In the data rows, 128 means zero.
Here are some points:
[131 102 121 128  87  92  97 115 120  82  95 121 141 166 167 184 176 186 182 163 176 147 132 136 156 190 192 185 205 144 126 117]
[129 112  87  93 135  93 112 169 201 255 255 255 214 181 132 111  93 107  90 121  89 123 103 119  94 116 121  99  99 118  88 134]
[119  98  99  89  78 109  77  92  68  94 102 153 225 205 195 192 128 105 108 117  93  95  94  75 132 102 111 160 160 162 154 143]
[228 209 143 126 103  95  95  79  83 113  85 131  78  82  94  80 143 113  85  95 118 108 136 166 194 223 248 232 247 224 185 164]
[168 115 105  76  93  91  83  86 116 104  96  96  91  96 152 170 164 129 110 113  78 106 109 102 102 112 163 167 173 177 124 109]
[110 105 129 100 120  89  99  77 134  92 121 147 180 207 143 124  90  95  96  93 107  95  96  91  80  89  90  98 147 142 161 159]
[130 118 122 100  84  99  88 134 151 164 145 115 101 143 146 187 152 133  93 127 115 141 160 152 105 117 101  85  85  89  98 106]
[115 106  91 135  85  98  79 146 107  83  89  94 141 129 127 148 154 196 214 233 228 174 143 142 147 164 165 157 167 116 111 126]
[115 112  97  85 108 120  90 113 117 140 248 255 241 150 105 127 105 109 105 123 111 113  93  92 100 114  91 101  94  79 101 110]
[131  97 161 129 171 138 114  98  85  89  87  87 106 100  93  76 102  93  91  89  96  88  92 105 114 129 125 154 140 163 147 175]
[ 90 116 109  95 104 113  85  66 113 108  89  78 101 144  89  85  94  73 101 116 162 192 218 237 232 207 176 139 131  89  94 122]
[123  96 130 101 137 125 184 232 255 255 255 200 134  95  96  93  89  86  93 120 107  87  83 106  91 105 116  94  71 109 104  90]
[184 197 180 184 146 113  99 102  83 100  97 110 170 192 209 217 190 136 126 104 126 130 102 118 126 140 145 122 112 101 106 121]
[179 166 160 137 118 109 126  94 126 135 142 153 138 111 106 101  96  88  99 109 126 153 171 154 157 132 158 101 105 102 104 126]
[137 118 110 138  72  87  89  78  95 107  80  91 140 119 126 138 158 206 255 255 255 255 215 171 158 110 104  95  80  85  90 102]
[122 125  97  99  95  77  94 110  87  76  82  89 125 144 182 255 251 255 226 194 184 172 170 195 187 189 176 137 131 114 105 127]
[196 216 202 148 104  94  86  87  89  74 114  84  78  71 100  91  81  98 111 105  83 140 144 130 100  93  85 107 113  90  82 105]
[102 113 105  92 127 134 125  94  78  76 105 126  83 104  94 117  99  98  97 119  91  70 128 135  86 112 110 143 138 173 177 194]
[108 132 103  69  88  71 105  75 113 102 117  97  88 101 116 134 162 207 165 151 143 109  83 118 137 146 149 162 157 129 147 132]
[149 170 183 244 255 255 216 190 130 104 189 104  96 108 100 101 100  98  78  86 102 102  96 107 126  93 108 145 162 185 204 209]
[ 96  95 123  89  85  89  96 111 146 105  73  82 118  94  92 110 112 100  98  98 143  92 100 111 217 216 206 160 100 124 108 103]
[112 123 141 167 135 125 137 156 160 202 161 141 150 140 178 137 108 115 112 113 132 142 140 165 139 132 116  97  96  86 107 115]
[ 99 122 149 155 199 184 159 121  93 110 105  91  77 106  91 100 114 140 165 137 134 104 108  83  97  91 117 111 116 122 118 134]
[127 139 155 149 144 124  99  83 106 147 145 196 179 187 183 180 148 117 101 108 101 100 100  93  75 112  93 134  90  94 107  97]
[ 96 112 107  89  84  97  94 116 139 141 126 125 129 102 104 116 132 136 142 127 132 122  96 118 171 180 168 131 107 113 100 101]
[170 118 132 191 188 203 168 130 116  98 100  92  92 102 113  78  94  93  93 111  96 105 106  80 103 122 161 178 203 129  89 104]
[107 124 167 193 218 207 174 153 102 121  93  89  73  92 114  93  75 130 129  93 109 105 129 173 158 123 138 110 118  71 102  87]
[134 117  99 130 115 130 113 120 123 111 136 163 181 184 175 183 161 154 145 122 116  99 100  87  96 113  88  84 115  75  87  86]
[125 135 158 230 207 199 128 124  86  81  90  83  84  88 114  92  97  85 104 105 119  97 129 108 134 145 135 147 133 135 135 114]
[127 118 110 130 154 163 190 186 172 158 173 202 152 148 119 114 102  90  86 123 120 122 114 151 153 167 158 135 127 117 101 133]
[110 110  97 107  94 110  92  81  87 104  94  88 107 113 140 135 139 162 120 123 129 101 122 185 192 213 255 220 220 184 173 153]
[114 105 150 186 180 203 197 176 161 182 198 207 177 118 122 106 111  95 136  95  85 104 108 101  81 120 116  69  90  95 136 101]
[106 116 115 126 153 168 153 169 123  92  90  86 111  84  81 108 105  94  97  94 104 118 105 100 129 180 178 166 138 121 114 102]
[150 128 138 161 200 185 166 179 150 127 128 154 129 134 107 120 100  76  96 115 119 120 131 166 177 216 243 228 220 178 147 164]
[151 183 179 173 145 111 104 127 111 105 121 108 124  99  90 121 124 155 108 118 120  96 101 136 125 117 125 108 122 109 105  99]
[102 101 130 102 130  77  79  88 130 173 167 217 154 126  98  99  93  97  88  99  87  82 104 104 125 100 139 109 171 176 213 209]
[ 97 120 119 103 114  91  76  84 104  80 130  85  82 101 112  94 118 136 167 225 255 255 255 255 213 168 102 102  81  93  96  98]
[118  97  95 108  92 113 105 131 176 176 130 141 175 171 175 158 135 128 118 107 109 101 110  94 106  76 100  88 105  92 102  90]
[128 171 134 139 117 114  97 119 114 158 176 156 128 110 113 125 156 182 180 153 120 137  95 124  93 107 102  84 107  96  94  97]
[142 128 119 136 111 140 128 156 106 108  89 105 100  94 104  96  98 116 128 146 130 110 104 123 102 142 158 168 170 153 129 121]
[121 123 143 130 169 212 222 190 169 140 104 125 126 170 173 175 172 170 163 133 113 123 103 122 106  98  92 109  88 111 119 129]
[140 124 117  94  79  95  79 123 102  89  90  91 105 182 181 243 172 151  92 131 123 170 202 165 116 113 104  85  78 100  96 106]
[105 104  88  88  92  72 119  85  93  96 110 136 142 168 167 133 122 146 154 181 169 145 131 139 101  82  95  98  88 111 111 123]
[103 104 101  96  85  97  95 112 138 142 103 126 120 112 118 125 110 127 124 137 173 161 166 125 107 112 101  98  97 111 105  97]
[113 141 132 163 221 255 223 243 227 234 227 177 136 124 116 112  89  84  97 101  87  87  78 105 117 111 102  98 100  88  95 165]
[135  96 159 179 155 113 117  73 102 103  78  89  87  82  90  86  95 117  96  99  85 102  90  90 112 121 138 129 117 100 124 110]
[123 109 113 109 105 106  97  87 108 171 207 225 238 230 183 176 136 150  94  99 100 112 169 111 100 130 144 172 254 250 255 226]
[113 109  98  87 116 144  74 128 106  99 231 255 244 158 106 137  90 118 112 101 119 111  94  89 111 128 102 111 101  79 108 107]
[116 117 103 132  93  90  82 163  85  88  87 103 110  92 102 144 169 207 243 246 251 188 156 127 122 121 117 127 151 132 136 150]
[111 128 138 124 113  96 105 135 135 158 145 144 132 116 101  92 129  91 110  99 100 110 100  94 129 108 128 114 144 142 142 156]
[110 102 135 129 182 180 140 107  94  78  81  76  84  93  96 100 101  89  94 103 118  89  94 151 222 243 202 180 135  99 110  91]
[102 122 122  89  93 110  92  77 105 107 125 130 151 154 155 108  96  98 124 137 149 130 134 144 117 106 102 141 145 170 217 198]
[105  98 149  88 109  85  93 181 181 218 229 194 131 110 113  94 102  81  91  79  85 135  98  97  98 123 139 142 153 170 126 123]
[ 95 124 114 131 141 156 152 121  99 125 136 120 140 141 130 135 131 158 177 132 138 102 118  90 108 112 148 145 150 141 121 131]
[ 95 100  99  99  92  89  67  72 107 108  97 108 109  89 123 133 173 211 207 210 216 233 185 175 144  98 109  91 107 117  94 108]
[139 151 187 221 203 132 117  90  76  83 103  86 101  83 101  85 116  99 105 141 186 255 248 191 142 115  89  88 113 110  87  96]
[132 155 170 175 154 136 110 107  98  81  92 108 101  91 102  96 119 141 144 154 185 222 228 208 173 166 148 123 108 120  95 111]
[137  95  96  96 103 149 159 198 209 222 244 216 187 133 136 108  79  86 150  82  99  91 125  94  90  95 114  86 122 105 104 144]
[107 108 123 106  97 102  93 127 174 216 190 152 145 160 174 167 152 117  98 117 101  92  91 113 100 113  96 110  94  80  96 108]
[206 227 194 182 136 140  88  83 163  67 184  75  91  80  81 112  82 117  95  87 107  95  89 160 155 179 180 167 159 172 154 103]
[147 108 102  98 105  87  91 121 126 163 177 149 157 115 130 152  97 122 138 151 119 109 130 118 105 133 136 148 191 183 200 186]
[110 137 169 186 147 109  97  89  87  74  72  87  91 105 114  92  73 101 115 110 140 149 170 206 225 196 182 141 128  99 117 101]
[157 164 195 198 176 155 105 109 103 103 167 155 183 163 181 106  89 128  75 157 104 106 120 142 116  83 104  99  83  83  85 110]
[103 106 131 127 162 166 119 104  94 105 108 126 195 244 255 246 185 150 110 115  88  96  93  89 118 105  91 132  88  90  98 127]
[165 103 135  85 119  90  88  96 105 137 170 214 215 230 226 163 114 137  84 113 106 124  93 110  87  84  79  88  87 101 104 106]
[135 139 128  93 114 151 202 204 183 116  99  93  84 127  83 113  89 125 113 104 123 171 255 216 170 102  77 108 109  97 112 106]
[119 132  96 104  95  89  87 100  90 124 102 104 106 102 106  78  82 103  99 150 160 177 213 251 178 188 160 112 119 145  88 102]
[116 110 110 111 129 185 220 225 220 161 137 107 152 182 153 115 115  84 100 105 119 102 116 112 129  89 127  92 147 121 142 153]
[125 120 107  92 134 111 117 119 128 108 148 104  97  87 120 138  88  85 108 104  74 130  98 113 135 105 123 152 183 208 245 255]
[107 131 154 168 135 128 131 127 128  98  83  90  96  95 102  90  84 102 106 103 128 133 177 203 209 167 162 116 115  95 114  96]
[107 140 112 104 139 200 224 213 189 136 121 112 115 146 132 111  95 100  95 110 113  98 117  97 152 168 124 109 145 140 150 169]
[120  90 104  95  91  92 122  71  72  87 142 106 122 146 161 173 182 189 222 212 198 193 122 107 135  98  99  92  80 106 101  96]
[108 139 104 109 142 193 254 212 155 145 107 136 199 243 237 255 205 126 104  80  97 110 104 100 120 103  85 100 105 101 101 129]
[171 121  97 113 113 142 108  91 121 146 201 240 255 255 239 255 234 219 131 136  88 100  89 102 109 116  93  77 129  96 119 108]
[143 101 135 112  92  98 108  75 137  87  94 139 154 212 199 202 166 143 115  85  97 108 108 136 172 227 240 224 239 174 137 111]
[103 118 105  85 106  87  88  90 112 126 123 109 136 166 175 216 255 255 224 202 164 154 182 166 206 237 229 228 199 225 167 128]
[104  94  84  89  98  92  89  87  88 108 108 136 161 125  86 110  99 132 161 192 255 255 204 174 106 110  85  84 107  72 121 111]
[109 112 114 127 113 166 254 255 255 136 100  97 107  89 138 121  99 100  79 112 102 107  99 111  94  84  75  88  95  69 103 104]
[115 110 100  93 118  96 112 150 115 104 121  99 134 133 144 160 147 162 166 145 162 119 108  92 101  91  97  93  90 101 100 118]
[134 105 141  95 105  93 101  96  93  87  96  96 114  95 103  91 144 157 124 146 101 106  95 110 111 145 220 203 178 180 160 133]
Here are 37 more points, each followed by its number:
[138 137 133 145 159 124 131 107 105 110 124 123 128 152 146 140 128 111 101 105 107  97  91  87 104 103 155 180 197 195 182 178] 0
[200 192 163 110  88 117  79 126  82  88 129  85  85 115  99  85  93 110  81  89  92 121 116 124 106 111 137 126 154 207 226 247] 1
[132 103 104 104 112 126 125 103  72  91 107 119  93 106 172 171 203 230 211 193 178 145 113 118 120  97 104  95  95  93  91  99] 2
[133  89  97 105 123 119 155 108 122  95  93 116 102 105 125 134 147 178 194 220 223 196 144 120 125  90  89  90  82 110  98 121] 3
[108 115 164 213 239 234 168 105 111 118  87  98 108  85 116 113 176 215 255 251 211 157 108 116 117  89 106  90  85 101 113 105] 4
[ 99 100 103 104 111 135 139 106 149  89  94  89 143 126 163 145 164 156 145 143 155 116 125 140 147 147 142 125 114  89 100  97] 5
[115 111  91 128  95  89 105 151 223 225 216 174 134 126  91 109  87 100 157  89 115  81  91  94 100 101 166  97 108 108  85  96] 6
[107 125 104 109 127 228 196 255 233 212 183 178 129  91 138  79  87  90 103 135 102  86  85  85  98  99 100  97 100  79 148 102] 7
[113 115  97  78  88  78  82  79 104 110 122 131 132 131 154 179 168 169 182 186 181 206 169 120 126  96 107 105  93 106  96 103] 8
[109 116 145 165 187 176 143 104 110 116 108 127 146 157 165 147 177 182 221 193 169 137 105 112 109  88  97  90  82 102 109 109] 9
[122 136 106 110 103  99  68  97 100  99 112  81  78 111  96 116  99 103 108 108 106  92 103 155 127 141 173 200 167 183 158 141] 10
[128 113 103 134  89 115  87  87 102  94  94  86  93 108 118  87 129 136 132 142 134 153 129 145 130 136 152 170 170 178 156 161] 11
[135 117 118 116 135 163 138 138 117 115 106  99  99  93  88 113 103  96  91 102  99 127 103 100 123 143 152 161 185 178 182 140] 12
[236 219 205 165 125 134 114 101  90 126  92 100 105  81  89  81 113 114 111  89 118 195 249 214 148  82  73  98 103 101 109 139] 13
[107 123 101 125 113 170 180 189 231 190 172 174 183 149 120 102 100 104 185  96 102 126 120  99 109  82 104  93 136  81  92 113] 14
[166 236 232 205 134 104 118  95 110 164  95  85 110 109  85 117 136 163 179 206 210 202 242 161 144 110  97  89  78  95  91 104] 15
[164 144 169 131 144 107  92 108 100 117 154 163 173 196 193 171 147 172 110 113 104 113  89  99  94  92  93 105  87  96 102 104] 16
[144 105 112  86  79  86  89  92 140 142 137 105 132  96 111  96  98  93  90 114 110 120 125 119 128 124 131 143 176 160 125 121] 17
[119 104 119 121 162 184 222 255 221 179 128  98  87 105 116 121 148 177 192 219 179 150 119 109 101 118  95 119 117  93  88  93] 18
[122 111 100  79 103  95 102 160 136 171 185 183 174 165 152 183 189 117 114 102  83 109  86 107 123 118 100  96  69  92  92  97] 19
[121 138 105 105 130  83 106 146 154 196 148 128  85 134  86 129 149 228 188 175 172 123 115 109 128  92  96  94  93  96  86 111] 20
[116 101  88  96 102 155 171 154 183 183 195 188 213 206 204 159 131  99 105  80 105  85  87  91  95 133 106  63  98  87 139 119] 21
[125 124 115 100  85 100  84  96 101 117  77  97 121 126 124 153 100  92 104  92  82  89 113  82 104  96 100 125  89 112 155 166] 22
[122 105 109  92 110 104  74  83  84  74  93  98 141 183 241 253 245 164 135 114  76  89  76 108 109  97 116  77 114 125 134  91] 23
[119  93 106  95  87 139 152 158 170 143 148 135 121  97  88  89  94 100 119  90 105  90  96 101  95 117 136 182 174 187 139 123] 24
[119 120 102  97 126 137 147 163 133 128 150 112 133 136 133 138 136 160 167 146 145 103 112  94  93  95  95 102  90  91 122 121] 25
[146 164 153 153 127 113  95  88 100  75  89  79 114 126  78  94 107 105 121 118  83 111  98 127  89 147 158 181 208 119  98  86] 26
[142 140 124 138 121 167 155 185 119 113  90 104 112  95 105  77  90 106  92 121 101  88  78  97 101 147 174 191 177 177 137 129] 27
[110 134  93 101  85  80 105 102  90  78  84  86 120 131 162 251 242 255 244 205 220 205 211 247 236 228 217 170 131 108 113 152] 28
[122  92 115  79 119  81  89  79  79  98  85  98 101 118 142 183 232 255 255 255 255 209 161 108  82 106 127  78  91 117  90 108] 29
[179 142 108  96 103 103 136 167 172 182 174 119 114 110 106  86 109 115 107  95  88 112 122 148 180 132  90  98 108  86 113 104] 30
[154 143 159 182 147 145 131 136 132 123 168 138 149 150 150  97  96 116  94 150 137 148 142 153 127 100  94  94  91  84  84 102] 31
[145  97 153 170 196 233 211 137 115 130 131 171 192 220 181 189 137 113 104  84 104 111 147 103 127  77  91  78  92 102 105 108] 32
[104 127 112 106  96  86 103  89  86 165 114  89  90  99 117 135 199 232 247 216 136 150 176 194 136 128  93 109  98  84  99 123] 33
[114 128 113 129 141 127 112 147 129 152 146 130 122 101 105 146 145 160 189 219 156 156 113 101 101 100 102  96  96  93  94 117] 34
[138 164 112 102 110  98  78  80  98  91 100  80  81 118  83 109 106 116 124 110 115 117 113 135 148 132 147 151 137 157 145 140] 35
[161  97 125  80  91  98  82 101  96 146 183 147 120 100 103 117  96  99 115 107  89  93 117 108 115 147 154 185 231 196 159 173] 36
Which three of these numbered points are nearest to each point below, ignoring the direction in which the first points spread most? Their numbers follow each, nearest first.
[138 210 246 217 214 157 136 103 111 129 158 201 186 181 140 131  88  93  77 134 125  89 116 145  83  92  92  88 148  96 125 105] > 31 16 15
[124 118 143 115 161 223 229 200 176 147 103 134 145 210 219 197 179 160 164 127 106 110 115 127  96  98  88 106  78 113 139 126] > 32 9 5
[140 141 114 137 116 136 130 158 109 103 102  92 100 103  99  92 102 118 116 115 108 108  93 130 133 192 200 205 184 185 160 129] > 27 12 10
[129 168 159 142 107  78  68  79  70  91  86  86 100  90  89 120 101 100  84 118 113 107  84 119 121 114 101 136 150 175 169 152] > 35 10 22
[193 200 208 195 130 107 104  69  94  77  95  79  92  81  90  83 105 101  96  90 126 109 102  88 103 103 140 164 161 131 121 118] > 26 35 27
[138 174 162 143 119 100  85  81  75  94  82  94  97  96  88 104 100  98  82 124 104 100  89 114 123 127 133 159 171 172 175 146] > 35 10 12
[153  99 118  95  85 102  85  95  90 119 149 129 109  95 108 131 130 133 145 107  94  97 118 121 125 161 165 178 193 171 142 146] > 36 10 11
[161  99 124  85  78  90  83  77 116  89  92  69  94  86 128 109 100  95  91 111 122 132 139 137 148 144 156 179 205 191 134 132] > 17 10 11
[148 115 114 105 103  94 112 123 165 149 133  94  89 100  93 108  98 121 101  99  90 120 154 210 234 168 123 114 101  87 102 103] > 30 17 35
[124  97  96  97  92 111 123 153 183 147 144 132 138 161 192 228 243 206 177 138 134 111 118  93  98  94  80 109 112  97 134 106] > 2 8 25
[102 126 104 117  90  97  63 108  97 105 119  80  80  95 104 128 102  99 110 113  99  84  99 181 142 174 194 222 171 173 151 124] > 10 35 24
[138 141 180 194 198 218 183 187 171 219 182 196 173 133 112 108  89  90 114  96  99  92 103 118  81  86  86  84  78  99 129  98] > 31 15 34
[122  94 115 102 107 156 129 159 184 156 136 140  97 123 141 139 138 146 157 123 109 111  93  97 128  81 104  89 100 104 116 107] > 25 5 34
[114  86 100 100  99  92  96 109  83 106 130 157 154 202 168 147 138 145 102 131 145 181 220 216 236 222 168 149 112  94 105 127] > 21 19 5
[188 198 230 231 205 211 132 117  95  81  88 100  78  74  87 172 129 133 171 230 221 217 176 151 113 105  83 118  97  91  97 100] > 15 4 31
[171 186 200 210 155 143 113  90  92  89  99  89  88  91  94  84 104 101 104  91 109 111 129 119 134 128 168 147 135 123 119 116] > 26 35 27
[110 119 115 102 101  92  92 125 123 121 120 113 139  97  91 116 112 151 120 159 159 140 126 163 156 137 147 128 158 118 102 110] > 17 5 11
[112 106 124 106  91 103  93 119 176 214 186 136 101 110 131 133 150 132 130 144 145 121 109 129  92 119  91  89  90  76  99 105] > 20 34 6
[125  97  89 100 128  94  65 122  74 101  84  89 105  87  90  91  79 103 118 105 108 117  83  98  94 122 142 205 208 255 222 230] > 10 0 12
Now 37 new points, numbered from 0 again:
[179 212 209 189 146 123 101 100  98  86 108  97  99 100 110 135 150 189 167 164 135  97  96 109 105  87  93  97  94 103  99 108] 0
[107 104 114 130 113 165 245 255 207 141 125 123 101 104  72 102 111 106  97  95 102 125  87 112 112  79 104 104 136  85 128 123] 1
[123 141 107  86 122  92  77 107  80  79  85 106  84 142 151 205 207 182 184 115 138 146  93  86  93 129 100 104 115  88 115 111] 2
[107 106 156  85 121 106 153 197 232 243 255 236 201 151 129 117  84  95 113 102 107  80  97  86  88  93 121 100 122  74 117 116] 3
[159 119 106 108 132 130 112 124 150 160 182 197 201 202 189 193 171 174 138 166 148 130 101  99 103 105  91  84 113  91 113 109] 4
[117 113 109 110 108 122 140 192 187 171 148 130 132  93  88 115 117 120 102 106  95 101  95 145 146 145 145 134 150 110 103 102] 5
[127 174 174 195 188 162 120 130 109 100  81 108 103 117 110 132 153 178 181 142 109 130 102 101 127 126 178 152 158 152 125 130] 6
[230 230 218 195 143 129 112 100  83 115  91  95 121 118 129 127 133 111 108  92 115 166 185 170 122  84  80  94  97  95 106 133] 7
[182 165 146 107 129 125  92  90  85  90 102  80  85  83 100 125  88 100 104  97  98 121 110  97 102 114 124 121 179 201 195 151] 8
[122 111 112  95 108  89 121 194 172 155 116  96 112  95 126 128 117 101  94 102 131 111  92 118 136 142 132 108  88 100  92  91] 9
[106 117 130 100 117 134 175 207 192 177 199 168 168 201 166 138 116 113 106  89  90  87 127  93 115 100 101 137 130 127 135 114] 10
[118 120 112 111 148 159 202 169 152 152 128 106 102  98 115 142 164 146 149 146 140 116 110  92  91  85 105 112 158 177 192 216] 11
[163 174 166 149 122 104  78  95  87  97 112 136 185 127  95 117  94  98  94 102  94  98  88 100  97 106 123 150 138 129 100 113] 12
[ 97 124 115  95  99  89 115 157 127 140  98  84 102  85  89  92 116  95  90  83  92 120  78  90 126 124 137 133 188 187 165 188] 13
[107 114  90  93 125 100  93 108  75  88 134 105 149 150 153 161 155 195 211 179 176 115 121  98 100  94  99  95  93  96 102 135] 14
[116 113 106  97  99 101 100  77  82  96  95  88 105 130 109  97  85 104  96 110 115 114 149 172 166 180 175 180 209 196 255 229] 15
[118 108  99 142 113 168 178 174 135  89 145 109 128  96  89 109 101 116  87 103 117 111 114  83 128 109 117  94 117 148 171 172] 16
[153  93  93 105 142 107 146 172 158 150  90  84  94  97  96  98  79  82 152 112 108  94 117 104 190 186 226 172 108  95  93 102] 17
[102  96  94  93  96  91  80  83  76  97 130 108 108 133 134 162 191 180 215 182 153 159 107 108 106 138 157 168 182 245 234 219] 18
[125 103  98 103 109  94 103  78  75 108  86  78  93 117  79  84  79 117  87 111 114 130 175 188 204 226 218 191 226 185 255 222] 19
[132 100 101 112 111  95  91  70 110 104  98  95 150 149 160 182 142 119 100 126 155 213 231 212 154 132 129  84  91  97 114 119] 20
[126 135 143 192 137 121 124  95 101 142 145 171 170 173 170 158 142 117 125 166 205 218 217 229 199 177 139 110 108  91 134 111] 21
[130 101 114 131  91  90  55  98  97  97 142 151 156 123  88 120  93 100  92 106  90 109 106 119 153 112 140 198 176 182 131 121] 22
[147 121 106 111 101  88 110 108 124 153 154  99  94 104  83  93 104  95 153  99 157 173 178 136 122  77  94  91  82 120  97 122] 23
[140  93 103 109 170  94 154 170 171 183 142 130  93 101 120 118  95  94 104 120 171 133 178 180 163 157 125 105 126  90  94  90] 24
[116  96  99 113 111 128 126 183 178 199 187 162 138 130 151 137 161 174 170 176 153 140 129  99  97 115 103 106 104  92  96 103] 25
[138 193 212 201 197 171 127 123 105  72  87 107 109  89  82  95 150 149 144 180 203 244 250 188 161 148 128 122  89 115  84 122] 26
[114  95 114  90 100 136 145 118 164 188 205 197 137 124 128 116 126 116 154 167 187 194 190 134 100  98 112 106  80  82  88 152] 27
[181 173 154 130 115  84  93  96 117 152 146 127  91 108  96 106  94  91 124 111 107 112 144 128 111 117  93 121 101  94  95 128] 28
[184 173 147 121 114 101  79 101  78  97 111 170 236 158  99  93  90 102  95 102  95 106  82  99  88  81  81 113 109 107  89 106] 29
[129 112 109 104 106 111 131 101 122 131 119 114  95  97 109  78  97  78  86  95 117 126 157 153 169 160 156 132 150 131 117 113] 30
[107 120 119 177 169 171 110  95  95  97  87 116 120 104  91  98 106 105 106 109 107 112 157 173 123 112 121 130 131 188 128 116] 31
[200 182 167 161 133 166 127 162 182 210 187 153 163 108 101  91 104 132 111  81 138 104 100  82 110 105  95  96  90  77 115  94] 32
[136 161 161 179 161 132 147 109  91  91  77 104 127 110 102 102 107 149 145 159 108 110 109 102 107 102 121  94 122  99  99  98] 33
[160 152 161 139 124 117 102  88 102 144 165 189 207 201 173 164 130 126  95 102 103 112 140 100 114 110 122 144 190 198 200 186] 34
[203 190 165 100 118 105  80  80  84  87 103  75  73  82 105 125  84  94 111  90  93 105 117  89  97 104 112 109 180 236 224 177] 35
[112 135  99 136 100  78  72 143 169 225 158 148 180 239 239 218 216 141 106 112 116 134  89  93  87  96  79  82  90  93  95 116] 36
Which three of these numbered points are nearest to each point below, ignoring the direction in which the first points spread most? Their numbers follow each, nearest first.
[124 107 105 121 115 153 159 168 119  88 128 104 123  96  92 112 110 113  99 104 108 116 108 100 131 144 165 142 174 189 186 177] > 16 13 8
[111 129 153 101 117 124 173 203 177 152 217 198 211 251 206 166 123 105 121  88  80  87 148  88 122 101  86 122  91  79  84  84] > 10 4 20
[130 121 118 110 113 103 134 146 171 207 207 165 143 130 102 101 109  94 134  97 133 153 146 117 120  90  90  87  90 120  98 116] > 23 27 3
[125 145 102 123 113 145 189 194 191 148 133 120 101 146 178 222 213 150 135  92  97  85  98 118  99 119 107  93  88  95 109  90] > 2 10 9
[124 110 121  95 121 111 145 108 141 143 146 133 111  86 110  77  92  73  93 100 107 129 146 146 172 151 139 112 127 110 123  90] > 30 5 24
[152 123 150 120 125 100 130 170 143 115  87  93  97 106 116 156 120 113  92 106 142 136 125 115 120 113 100 109  95 105 111  91] > 9 28 5
[122 150 184 161 123  95  86  85  77  90 112  83  93 121 119 126 167 152 181 152 133 126 119 123 141 148 144 128 122 163 156 167] > 6 33 0
[134 151 186 172 176 146 106  81 102 128 104 168 167 200 198 187 142 100 104  96 102  90 106  83  69 125  93 154  94  94 103  88] > 12 33 2
[128 199 242 255 161 147  91  77  82  91  90  71  74 114  81 101 156 191 210 141 132 138  85  97  85 115 124 102 116 102  91 105] > 0 33 6
[105 121 115 179 162 186 112 111 102  79  91  91  95 110  91 107 131 120 117 113 128 101 131 148 137 147 178 180 191 228 155 140] > 31 6 16
[ 94 146  95 108 130 169 210 138 108 124  96 113  93  79  94 152 105  93 103 108  97 132  88  91 113 104  94 124 163 211 224 254] > 11 16 13
[105 102  97 120  87 111  84  81 102  86 134  88 119  85 114 107 153 107 104  96 126 124 124 138 172 159 143 155 174 239 255 246] > 15 13 19
[113 109 103 110 105 103  80  84  79 129 157 166 204 218 163 166 127 178 157 151 137 127 103  79  98  83 111  84  79  80  84  97] > 14 4 2
[103 114  93  69  90  78  70  72  89  83  98  90  89  77 109 150 128 132 157 184 199 240 210 139 141  96 105 102  88 103  97  95] > 23 27 20
[113 108 111  85  95 105 115 119 128 110 126 150 160 198 185 160 150 118 127  94 103 101 102 103  98 101 112 139 134 157 126 122] > 10 2 14
[119 108 115 159 127 139 142 130 107 157 172 192 195 181 171 147 119  97 102 126 140 157 174 189 186 166 129 105 112 103 148 108] > 21 20 10
[103 128 124 107 163 241 255 255 253 189 112 100  96 110  87  95  81  94 109  86 105 119  84 103  98 117 114  89  84  94 109  95] > 1 5 9
[130 116  85  99 100 132 106  96  98 119 167 184 179 119 123 124  89 114 142 181 212 131 105 112 111  88 120  86  81  88 104 112] > 14 27 4
[120 105 104  99  93 106 102 127 146 119 128 125 136 150 184 208 218 182 163 122 115 102 123 111 138 150 114 110 105  97 119 126] > 2 4 14
